((4139, 8093, 6386, 7486), (5821, 6232, 3302, 4394), (7221, 7753, 6286, 4710), (5469, 4118, 2798, 6039), (5567, 3006, 1369, 7570), (4074, 5854, 7031, 5190), (9334, 3793, 5349, 6409), (6588, 5194, 4112, 8219), (3318, 2955, 3812, 7521), (2322, 4795, 3897, 5159), (6075, 4431, 3153, 7349), (7490, 2216, 6631, 2818), (4258, 5207, 7422, 6111), (5160, 3193, 1300, 5915))
Give the largest entry.
A: 9334
The 3rd entry in reading order: 6386
The entry just left of 6386 -> 8093
The first entry in reading order is 4139
The entry just right of the largest entry -> 3793
Give the entry just left of 2955.
A: 3318
Give the entry just left of the smallest entry.
A: 3193
Give the 2nd largest entry.
A: 8219
The entry just left of 2818 -> 6631
Give the 3rd smallest entry.
A: 2216

43  48  23  41  39  68  45  46  49  46  38  47  46  42  41
39  49  71  45  61  41  45  49  46  46  48  47  48  47  37
39  52  44  56  47  64  46  53  49  45  41  45  44  43  39
45  44  37  39  45  43  47  41  39  47  39  44  48  46  45
44  44  37  46  54  47  42  46  42  48  52  46  42  48  33
41  40  32  38  33  54  45  41  44  49  52  47  45  41  53
44  48  53  49  50  43  48  55  40  44  48  44  44  46  57
45  46  15  39  38  40  45  41  46  43  42  47  43  47  48
42  35  43  52  32  54  52  37  47  42  43  44  42  39  55
40  38  39  45  48  48  45  38  40  43  52  45  43  47  69
45  46  53  50  47  36  41  56  53  46  47  45  42  48  35
45  41  50  43  48  38  42  55  43  46  43  42  42  42  39
40  43  80  40  50  33  46  44  51  45  42  45  43  50  47
50  44  50  51  48  54  40  57  47  44  49  45  45  50  37
42  48  57  37  48  49  47  58  35  41  52  46  48  45  52
Give the entry directly below the smallest entry.
A: 43
The fourth-last entry, reading row by row is 46
Give the top entry of the column that holds the smallest entry.
A: 23
Give the first entry of the smallest entry's row.
A: 45
The third largest entry is 69
Give the 5th entry, reading row by row.
A: 39
Give the largest entry in the last row.
A: 58
Give the entry in the top-right corner.
A: 41
The smallest entry in the last column -> 33
The 3rd entry on the main diagonal is 44
Give the entry just left of the smallest entry.
A: 46
The bottom entry of the column that holds the largest entry -> 57
The 3rd-last entry, reading row by row is 48
Give the first entry on the main diagonal.
A: 43
The last entry, reading row by row -> 52
The entry directly above the smallest entry: 53
The 5th entry from the end, reading row by row -> 52
The bottom-left entry: 42
Give the entry just right of the centre entry.
A: 46
The entry directly below the largest entry is 50
The 2nd entry on the diagonal from the top-right corner -> 47
The entry just right of 71 is 45
The largest entry in the first column is 50
The smallest entry is 15
The entry just right of the smallest entry is 39
Give the entry directly above the centre entry.
A: 55
The second largest entry: 71
Give the fourth entry, reading row by row.
A: 41

Questions about the grid below. Counting starts at 1.
1) What is the entry in row 3 and column 1?
2) What is the entry just left of -22?
3) What is the entry in row 2 and column 1?
4) What is the entry at row 1, column 3?
5) What is the top entry of the column that holds the largest entry?
6) What is the bottom-left entry?
7) What is the entry in the bottom-right corner?
8) What is the entry in row 2 and column 2?
[[ -9   1   6   7  -4  -9   2]
 [ -9   1   6   7  -4  -9   2]
 [-18 -39   0  83  -4  20  -8]
 [-14   1   9  13  -4 -22   2]
 [ -9  -8   6   7  -1 -14   2]
 [  1   7   6  -7 -17   2   2]
 [ 28   1   1  -1  20  -9  29]
 [ -9   1   6   7  17  -9   2]
 [-18   1   6   3 -14 -29   2]
 [-19  18   6   7 -39 -15   9]
 [ -1   1   6   7   6  -9  -9]
 [-32  44  23  42  -4  -9   2]
 [  3   1 -10 -25   7  23   2]]
1) -18
2) -4
3) -9
4) 6
5) 7
6) 3
7) 2
8) 1

a =
[[ 51 -22 -11 -36  12]
 [ 22  19 -48 -22 -59]
 [-15  58 -75   1 -21]]
Indices start at 1.
The entry just right of the largest entry is -75
The top-right entry is 12
The entry in row 2 and column 2: 19
The entry directly above -48? -11
The entry in the bottom-left corner -> -15
The entry in row 1 and column 2 -> -22
The bottom-right entry: -21
The entry just right of the centre entry? -22

m =
8,6,-19,14,12,16,0,-10,-5,9
9,11,-23,19,8,11,-4,-18,-11,16
5,7,9,3,11,7,7,0,-3,13
-2,27,48,11,-16,-7,14,37,25,9
3,8,10,3,17,5,-6,12,-1,2
35,-12,10,-14,46,24,43,20,35,-26
Counting starts at 1.
The top-right entry -> 9
The entry at row 1, column 3: -19
The entry directly above 2 is 9
The entry at row 1, column 1 is 8
The entry at row 3, column 1 is 5
Report the entry in the bottom-left corner.
35
Report the entry directly below 27.
8
Report the entry in row 3 and column 3.
9
The bottom entry of the column that holds the smallest entry is -26
Report the entry just left of 25.
37
Report the entry directly below the largest entry.
10
Report the entry in row 2 and column 1.
9
Report the entry just left of 46.
-14
Report the entry in row 1 and column 2.
6
Report the entry just left of the smallest entry.
35
The entry directly below -10: -18
The entry just left of the largest entry -> 27
The entry in row 3 and column 2: 7
Report the entry just left of -4.
11

data =
[[-0.9 -0.5 -0.2  1.7  0.4  2.5 -1.2]
 [ 0.2  1.2  1.4  1.2  2.4  0.5  0.0]
 [-2.1  0.5  0.4 -0.5  0.9  2.7 -1.6]
 [ 0.5  1.0  1.4  2.1  1.8  0.3  2.4]
 [ 0.8  1.1  3.0  1.6  1.1 -0.9  2.7]
 [ 0.6  0.3 -0.3  1.3  0.0 -0.3 -2.5]
 [-1.4  1.0  0.6  2.0  2.2  1.6  0.1]
 [-0.8  0.6 -0.2  1.5  2.3  0.4  2.2]
 [-0.1  0.3  0.1  1.1 -0.1  1.3 -1.7]
 [-0.7 -1.4  0.9  2.0  1.6 -0.7  0.9]
 [-0.6  0.9  0.9  0.6  1.9  1.4 -0.8]
 [-0.3  0.7  1.6  2.5  1.0  0.9  0.3]
 [-0.3 -0.4  0.9  2.8  2.1  2.6  0.8]
 [-0.1  0.4  0.0  1.4  0.7  1.5 -1.7]]
Rows and columns are numbered from 1.
Which number is the top-left entry?
A: -0.9
Which number is the entry at row 2, column 1?
A: 0.2
Which number is the entry in row 2 and column 3?
A: 1.4
The entry directly below the largest entry is -0.3
Which number is the entry at row 1, column 2?
A: -0.5
The entry just left of the largest entry: 1.1
The entry at row 1, column 3: -0.2
Which number is the entry at row 3, column 1?
A: -2.1
The entry in row 2 and column 2 is 1.2
Which number is the entry in the bottom-left corner?
A: -0.1
Which number is the entry directly above the smallest entry?
A: 2.7
Which number is the top entry of the column that holds the smallest entry?
A: -1.2
The entry directly below the smallest entry: 0.1
The bottom-right entry -> -1.7
Which number is the entry just left of the smallest entry?
A: -0.3
Which number is the entry just right of -0.6?
A: 0.9
The entry directly above 2.3 is 2.2
Which number is the entry directly above the largest entry?
A: 1.4
The entry at row 3, column 3: 0.4
Which number is the bottom entry of the column that holds the largest entry?
A: 0.0
The entry directly below -0.4 is 0.4
Which number is the entry just right of the largest entry?
A: 1.6
